In the rows, 128 means zero.
T: a few groups of rows, each row roughly a mix of its group's hidden directions:
T (144 x 13):
[[143  87 145 125 118 157 123 111  75 123 148 136 131]
 [125 127 129 170 137 137 108 115 117 116  70 136 151]
 [ 81 159 167 122 102 146 127 122 131 133 116 105 144]
 [105 125 110 126 115 108 157 112 145 132 107  94  80]
 [115 130  85 129 146  98 159 120  96 142 140 116 100]
 [189 149 128 135 155 150 119 140 142 114 121 152 124]
 [118 170 154 157 119 127  96 167 143 121 140 127 142]
 [112 112 165 126 116 131 137 100 141  79 128  95 118]
 [134 120 152 122  84 119 104 163  95 139 151 135 108]
 [118 128 133  93 109 158 169 127  89 110 138 108 136]
 [149 160 135 137  97 118 106 140 170 118 153 115 155]
 [135  96 115 122 120  89 131  81 165 139 130 120 125]
 [156 157 171 158 157 120 140 100 132 128 137 110 136]
 [151  94 101  90 124 162 127  94 127 117 113 137 129]
 [ 98 120 182 149 108 129 118 106 131 107 107 147 117]
 [141 142 132  90 138 139 132 155 123 148 148 119 183]
 [129 142 142 184 126 124  84 123 134 132 108 115 153]
 [139 151 117 116 180 125 160 110 129 137 104 158 140]
 [104 125 133 128 158 108 146 146 114 164 146  96  92]
 [151 141  93 137  94 136 126 127 105 110  88 154 110]
 [118 146 114 160 143 118 176 141 158 155 130 141 109]
 [ 78 158 146 113 140 121 131 154 142 162 128 119 106]
 [131 164 161 130 132 135 162 128  84 144 110 152 130]
 [130 131 180 161 134 140 136 163 116 135 110 102 145]
 [121 151 122 106 120 108 115 166 146 155 141 141  82]
 [104 168 131 167 142 126 133 140 124 135 148 110 171]
 [106 125 181 128 121 125 140 134 148 130 155 103  90]
 [112  98 134 113  91 127  93 104 112 150 141  97 142]
 [127 121 115 170 148 129 134 130  94 163 146  94 108]
 [123 116 168  70 120 116 126 122 100 121 146 136 138]
 [159 137  96 148 168 102 125 139 142 122 133 141  91]
 [146 121 135 162  97 159 134 109 160 140 119 142  91]
 [144 118 173 109 100 117 116 124 126 133 177 119 147]
 [131 160 137 143 155 140 155 108 114 155 127 176 114]
 [116 107 121 171 137 156  96 146 118 138 147 114  94]
 [111  84 152 179 111 130 121 119 132 119 133 106 112]
 [122  75 129 178 118 138 127 130 117 117 123 105 147]
 [121 129 119 179 145 149 140 135 168 151 106 142 113]
 [129 135 155 174 161 110 138 140 147 136 104 158 113]
 [105 121 121 126 121  86 121  93 145 113 118 176 129]
 [131 155 123 118 140 130 181 160 103 123 116 135  97]
 [165 182 108 125 125 120 138 127  96 110 110 134 117]
 [ 97  96 103 106 110  85 128 124 117 149 146 131 152]
 [157 171 135 147 127 106 100 116 155 111 140 126  97]
 [147 134 105 141 137 106 152 115 167 152 145 111 167]
 [102 120 141 148 136  86 180 138 126 134 132 144 108]
 [143 114  70 122 147 148 131 114 119 136 129 142 168]
 [ 64 138 161 129 123 157 130 131 109 133 121 117 129]
 [129 121 111 111  86 138 112 140 122 124 171  89 109]
 [166 135 137 105 114 174 121 137 142 143 161 107 142]
 [113 143 152 139 139  94 137  94 139 158 115 163 153]
 [144 161  89 145 158 110 125 139 144 142 130 157 158]
 [166 124 108  89 140 119 163 153 139 158 126 113 125]
 [121 156 134 152 119 111 160 159  96  94 113 141 143]
 [120  90 131  96 137 113 110  98 117  99 130 133 168]
 [134 124 147 133 131 110 121 104 162 105 151  80 100]
 [101  93 129 110 100 121 105 116 150 124 149  94 100]
 [174 158 142 125 142 122 123 166 152 153 147 129 114]
 [152 144 155 128  93 107 143 119 131 106 134 144 176]
 [141 151 114 160 129 155 100 161 128 133 141  84 124]
 [ 94 137 158  91 127 120 145 145 142 148 137 138  85]
 [160 100 121 158 115 151 125 123 146 149 158  90 120]
 [138 143 175 150 141 129 155 123 144  92 141 100 116]
 [152 159  99  98 112 115  84 123 148 106 134 123 134]
 [130 104 144  86 111 118 165 136 110  87 120 140 130]
 [111  88 119 132  95  99 134 135  90 134 158 109 127]
 [159 114  90 137 117 152 117  96 111 144 167 118 125]
 [174 142 139 162 140 153 125 122 132 109 142 127 169]
 [106 163 137 107 151 164 108 165 123 146 142 141 112]
 [139 111  97 149 116 119  97 100 156  94 136 105 109]
 [123  90  91 114 114 109 102 125 148 105 120  90 122]
 [123 112 147 138 113 119 125 149 115 132 147 111  62]
 [120 125 181 141 150 154 153 150 118 157 112 134 134]
 [111 103 106  87 144  92 126 148 103 144 144 137 148]
 [133 138 119 108  90 143 123 176 109 139 163 109 127]
 [ 94  99 121 105 125 148 172 109 107 110 116 126 108]
 [126 147 118  82  98 161 138 135 102 129 163 127 135]
 [113 161 124 104 151 118 102 141  93 149 144  91 124]
 [137 106 118  88 149 114 120 127 140 124 109 147  75]
 [113 144 139 183 130 114 102 143 129 109  90 124 143]
 [135 110 137 141 135 133  99  92 149 157 168 107 152]
 [149  81 146 101 112 148 147 136 101 110 144 105 119]
 [157 114 127 112 134 147 102  88 123 149 108  96 156]
 [158 145 132 139 170 156 127 104 158 101 110 134 140]
 [132 149  87  73 130 127 128 141 114 140 112 151 144]
 [147 132 107 145 133 153 167 118 132 138 124 116 183]
 [130 147 158 142 118  92 123 141 158 113  99 101 158]
 [112  83 147 144 125 137 123  84 136 108 130  99 147]
 [158 145 168 121 120 136 139 119 119 136 112 118 183]
 [154 154  97  91 124 145 129 148 133 118 129  82 133]
 [149 136 153 179 114 141 132 143 142 146 163 113 109]
 [151 113 146 109 146 174 139 116 113 103 117 121 166]
 [ 90 104 121 124 125 119 116 113 118 112 110 141  71]
 [144  82 144  77 138 120 128 132 125 126 135 120  94]
 [133 113 139 159 140 148 157 129 104 115 154  82 148]
 [142 118 150 131  66 118 120 142 109 131 144 106 103]
 [102 115 121 123 100 137 137 110  80 127  89 153 117]
 [179 143 150 149 108 136 133 139 155 147 155 111 142]
 [125  97 106 121  92  98 134  98 112 112 131 111 162]
 [109 142 102 153 133 128 128 154 150 142 168 133  86]
 [ 85 139 130 120 121 132 104 136 140 160 117 178 116]
 [125  94  80 118 136 125 131 130 104 132 113 173 114]
 [133 118 166 156 144 151 165 150 145 162 118 115 126]
 [144 101 101 120 112 132 109 121 112 127 139  82 170]
 [139 117  96 108 133 164 127 120 132 120 157 130 180]
 [128 133 139 131 144 122 104  93 126 186 134 152 148]
 [130 146 141 129  90 154 157 139 113 145 127  96 168]
 [133 139 100 131 140 112 167 145  99 117 122  79 118]
 [141 162  98  98 146  96 129 147 144 129 107 140  97]
 [117  89 127 166 152 149 131 131 143 142 129 158 163]
 [163 133 139 126 121 160 151 120 122 116 125 102 181]
 [107  96 157 165 114 122 106 128 162  99 122 126 111]
 [150 114 145  79 105 115 166 122 120 117 156 128 139]
 [113 150 168 131 132 138 152 149 122 165 151 149  99]
 [149 127 149 182 124 109 112 121 127 145 145  93 110]
 [109 153 120 104 140 151 159 118 136 121  77 108 112]
 [104 114 174 141 115 137 134 138 158  89 142 116 107]
 [139 103 100 133 139 124 132  74 112 166 143 126 121]
 [140 118  86 125 155 103 118 117 172 112 126 110 104]
 [100 103 170 136  97 148 139 100 102 116 132 111 124]
 [119 143 182 147 117  91 146 150 142 134 145 124 144]
 [120 126 150 117 112 103 153 139 185 108 116 153 130]
 [111 113 114 125 146 153 156 124 151 139 110 178 102]
 [138 120 110 139  96  95 121 113 144  76 106 130 144]
 [168 117 121 125  99 154 157 128 148  94 108 131 151]
 [151 118 148 104 172 163 117 114 132  96 112 143 136]
 [127  98 102  89 133 107 161 113 140 111 100 115 109]
 [162 121  96 105  96 137 154 135 135 154 100 146 113]
 [115 112 122 119 145 141 122 144 128 144 116 165  68]
 [112  68 121 159 126 129 111 130 143 113 111 119 155]
 [181 117  93 132 121 152 159 140 112 137 119 141 143]
 [123 147 133 138  95 158 137 124 123 117  88 123  80]
 [145  79 119 112 129 148 150  94  89 132 128 133 122]
 [148 109  86 131 138 147 137 108 124 160 154  99 103]
 [180 124 148 101 123 151 147 114 153 118 113 101 128]
 [122 150 133  88 148 138 145 121 164  83 127 148 131]
 [ 91 134 152 116  95  90  98 122 116 117 143 109 145]
 [119 122 129  76 123 121 127 144 148 140 161  85 120]
 [128 135 152 164 115 112 146 156 166 104  96 121 141]
 [133 115 159  77 118 122 138 141 151 157 135 106 103]
 [149 147 148 148 132 165 161 118 157 134 126  94 147]
 [144 149 119  90 154 130 129 137 173 100 146 123 151]
 [127 126 143 139 103  99 115 131 147 134 141 113  66]
 [103 114 115 115 158  85  99 121 128 123 149 149 158]]
one row of each group, then the others: which group is each in?
[138 111  91 131 113 101 113  83 168 124 131 132 125] -> Y
[131 147 137 104 126 146 138 168  73 116 118 109 135] -> S
[138 158 133 127 148 124 163 153  93 148  96 154 132] -> K

[ 92 116 150 160 144 132 128 156 154 123  98 151 103] -> Y
[129 115 100 119 161 166 130 116 112 140  79 120 119] -> Y
[112  81 133  78 122 114 138 117 146 157 136 127 125] -> S
[128 123 148 112 174 153 117 106 126  81 107 126 126] -> S
[134 142 132 120 129 131 188 163 165 134 130 126 118] -> Y
[107 104 146 105 123 117 136 112 145 137 160 179 108] -> Y
[126  88  95 129 152  88 132 118 131 138 159 133 150] -> S
[140 163 146 137 150 132  86 133 148 108 116 161 103] -> S
[142 112 157 109 113 158  98 126 182 131 134 134 136] -> Y
[162 157 100 106 138 126 109  98 152 113 158 110 135] -> K
[136 105 138 100 125 107 133 137 109 106 112  68 129] -> Y
